128 stands for zero in the data rows.
Here are some points, each followed by its number:
[133 135 208 129 142 153 214 124 214 103 113 108 123  70 154 159  66 164
  87 100] 0
[134 163 101 126 139 128 118 134  92 165 115 148 162 133 129 130 143  97
 188 153] 1
[139 134 124 131 162 125 129 153 139 128 192  72 110 171 128 110 110  95
 143 134] 2
[144 109 127 128 150 124  79 150 114 134 105 111 137 139  95 145 108 150
 119 126] 3
[145 158 189 168 138 128 184  76 177 126 128 138 101 105  64 114  83 143
  79 107] 4
[154 174 169 112 193 171 141 149 153  90 152 124  97 106 147 166  93 120
 118  98] 5
[111 174 137 149 155 132 167 172 154 154 146 121 158 150 173 117 189  93
 188 136] 6
[ 94  66 176 137 150  97 145 135 157 105 116 120 127 129  76 109  66 165
 104 140] 7
[102 129 211  67 165 126 196 135 183 103  91 117  51  85  70 117  22 132
 126  92] 8
[151 139 171 108 128 183 134 132  90  85 139  63  88 155  88 139 120 116
  65  97] 9
[146  99  93 177 110 104 102 150 100 166 140 157 123 123 158 101 134 111
 133 123] 10
[ 88 127 221  67 179 142 132  97 232 109  52 148 104  65 143 132   8 160
 130 123] 11
[146 146 172 115 164 132 128 107 127  94  99 115 123 100  86 154 117 145
  99 121] 12
[159 114 134 158   5 147  38  57  81 125 135  83 141 181 115 170 109 138
  57  71] 13
[ 83 119  45 116 131  91 175 153 119 162 108 168 134 108 154  76 178 130
 213 158] 14
[122 118  70 144 125  67  87 121  78 142 184 116 165 139 143 119 160 139
 131 157] 15
[ 73 147  62 155 110  98  93 153 102 196  84 153 152 154 192 116 233 102
 210 165] 16
[127 171  80  98  84 117 108 122 101 150 103 136 131  93 108 150 185 109
 171 147] 17
[163 145 167 128 141 165 133 124  81  96 163  90  99 135 114 139  89 163
  55  80] 18
[130 160 109 117 133 136 156 148 143 120 147 110 131 169 131 160 122 116
  87 105] 19
[111 147 113 189  62  44  89 187 125 169  44 116 174 144 158 127 219 111
 208 144] 20
[140 120 142 114 147 122 112 119 110 135 168 112 181 119 134 175 115 150
 108 124] 21
[112 142 167 111 188 174 114 119 155 108 130  78  82 149 102 130  77 154
  73  97] 22
[127 107 206 125 161 160 127 104 183 106  93 143 156 137  73 116 103 121
  86 122] 23
Which three points above are nearest to each new point, looking only along the 3 directions in which the numbered points spread most? Their numbers follow each, nearest first.
[174 101 125 133 149 144 146 112 111  76 144 167 111 102 140 137 141  86
  95 112] 19 21 2
[153 192 110 139 174 131 114 148 127  91 125 125  67 177 159 155 151 114
  89 135] 2 19 21
[116 161 161  53 209 124 100 173 160 103 141 115  56 108  99 108  51  80
 112  96] 5 22 0
[129 130  71 190  63 125 115 152 129 191 165 137 172 111 175 116 179 141
 198 128] 17 1 15
[153 114 173 135 142 133 166 139 217 114  54 144  98 149 120 130  80 151
 116 187] 7 23 4
[137 129   8 167  77 112 127 146  65 164 135 144 146 177 126 117 196 140
 141 135] 15 10 17
[108 153 197 118 174 124 162 103  96 107 143  77 119  67 159 168 109 140
  53 121] 22 12 5
[ 88 117 176 134 168 158 175 116 146 124  88 162 162 114  63 145  80 133
  89 155] 7 23 4
[107 123  38 184 151  34 160 163 163 147  97 136 105  97 138 126 169 110
 196 162] 14 1 6
[115 144 196 116 172 145 111 145 161 116 114 134 117  96 134 121  42 151
  87 102] 4 23 0
[148 169 195 106 174 125 173 128 118  97 145 174 113 117 105 101  51 116
  49 130] 22 4 5
[122  89  99 162 116 118 137  85  92 127 138 164 174 150 167 124 157 139
 141 137] 10 17 15
[ 67 110  73 134 138  80 123 171 131 141 150 121 138 132 114  85 181 146
 179 168] 1 17 14
[144 110 157  73 112 159 116 101 132 113 139 168 144 145  98 106  77 132
  91  89] 12 23 4
[136 120 148 127 115 167 108 120 137 127 145 120 116 122 128 122 120 104
  93 177] 21 3 19
[132  42 159 166  72 120  58  45  12 106 126 107 133 168  98 156 116 163
  55 106] 13 3 21
[120 110  90 130 121  56 108 152 113 143 115 154 143 112 150 122 178 114
 158 131] 17 1 10
[183 116 177  70 211 141 118 109 106  87 115  95  69  64 107 168  50 138
  73 130] 22 4 0
[104 135 255  70 212 185 182 112 255  88 101 169 112  59  99  75  61 112
 116 122] 8 11 0
[106 123 207 140 164 163 160 126 173  85 109 111  84  72 110 131  58 125
  72 124] 0 4 8
[130 165  78 122  41  77  83 103  78 200 116 149 233 144 148 119 215 134
 171 150] 20 16 17
[224  44 139 139  32 191   0  40  30 112 185  98  97 155  67 146 155 180
  39  56] 13 18 9
[111 131 176 123 208 132 154 112 174 107 138 138  95 129  87 115  98 120
 106 161] 5 0 4
[168 138 165 105  81 197 108 116 143  74 104 116  79 137 120 155  88 153
 105  98] 12 22 4
[140 126  45 156  89 146 128 126  95 175 141 111 143 162 141  92 168  86
 144 112] 15 10 17
[105 116 119 104 133 108 152  94 104 115 135 165 114 179 121 109 161 105
 189 113] 1 10 17
[180  72 196 108  37 180  50   0  36  87 116 137 123 167 101 219  86 204
   0  69] 13 18 9
[ 79 130  85 179 157 153 194 179 158 117 134 102 176 127 141 109 210  82
 141 151] 6 1 14
[119 138 206  98 226 145 142 151 192 119 117 121 134  59 107 110  53 159
  94 140] 0 8 4
[136 134 172 111 197 163 130 130 123 113 146  96 107 124 113 127 110  94
  68 144] 5 22 19
[182 149 147 117 175 160  66 123 100  92 139 117 149 112  97 170 149 150
  71  91] 9 18 21
[137 122 115 115  38 137 134  71 109 140 122 121 149 151 141 131 204 159
 125 126] 10 15 17
[128 135 200 135 131 178 161  85 164  93 157 119 102  88 145 155  29 191
  88 127] 4 22 0
[152 112  72 126 105 113 120 147  94 124 174 121  78 148 112 127 127 139
  96 103] 21 19 3
[157 123 127 143  99 143 138 159  84 143 129  99 147 164 134 139 138 112
 120  84] 21 19 3
[150 138 155 104 167 203 177 111 218 129 123 156  75 108 108 109 106 181
 111 122] 0 4 5
[177 109 244  95 125 155 142 100 133  66 113  87  99  71 142 170  59 142
 106  98] 4 22 23
[ 91 119  91 112 116 143 120 104 123 113 154 105  82 142 132  99  92 126
  86 106] 21 19 3
[114 134 136 132 154 153 125 162 175  65 145  88 112 138 130  86  88 123
 126 132] 5 19 12
[101 179 117 145 152 129 174 164 183 193  84 161 126  83 187 108 162  91
 180 188] 14 6 1
[121 134 187 138 180  88 170 123 185  92 164 122 155 145 126 111 129 103
  89 164] 5 12 19
[127 154 169 118 160 107 169 118 144 120 105 159 129  69 111 156  84 191
 151 147] 7 23 12
[210  92 127 105  31 168  77 104   0 145 175  79 117 179 151 161 106 118
  73  65] 13 9 18
[ 79 116  38 145  99 164 162 188  76 172 135 121 160 137 158  73 208  84
 183 186] 16 1 14
[138 115  65 140  89 108 120  95 112 165 135 154 154 156 120 121 142 104
 189 145] 17 10 1
[154  99 211 136 137 137 157 112 120 129 155 109  84 112 124 111  84 118
 115 111] 12 22 4
[106  94 193 117 153 151 150 139 154 113  95 121 103  91 154 103  99 113
 151 115] 7 23 12
[145 101 156 146  33 160  54  45  24 156 168 157 152 148 122 201 176 175
 146  76] 13 15 3
[152  87 150 123  62 119  33  43  81 176  75  92 143 129 138 146 144 188
  93  95] 13 3 21
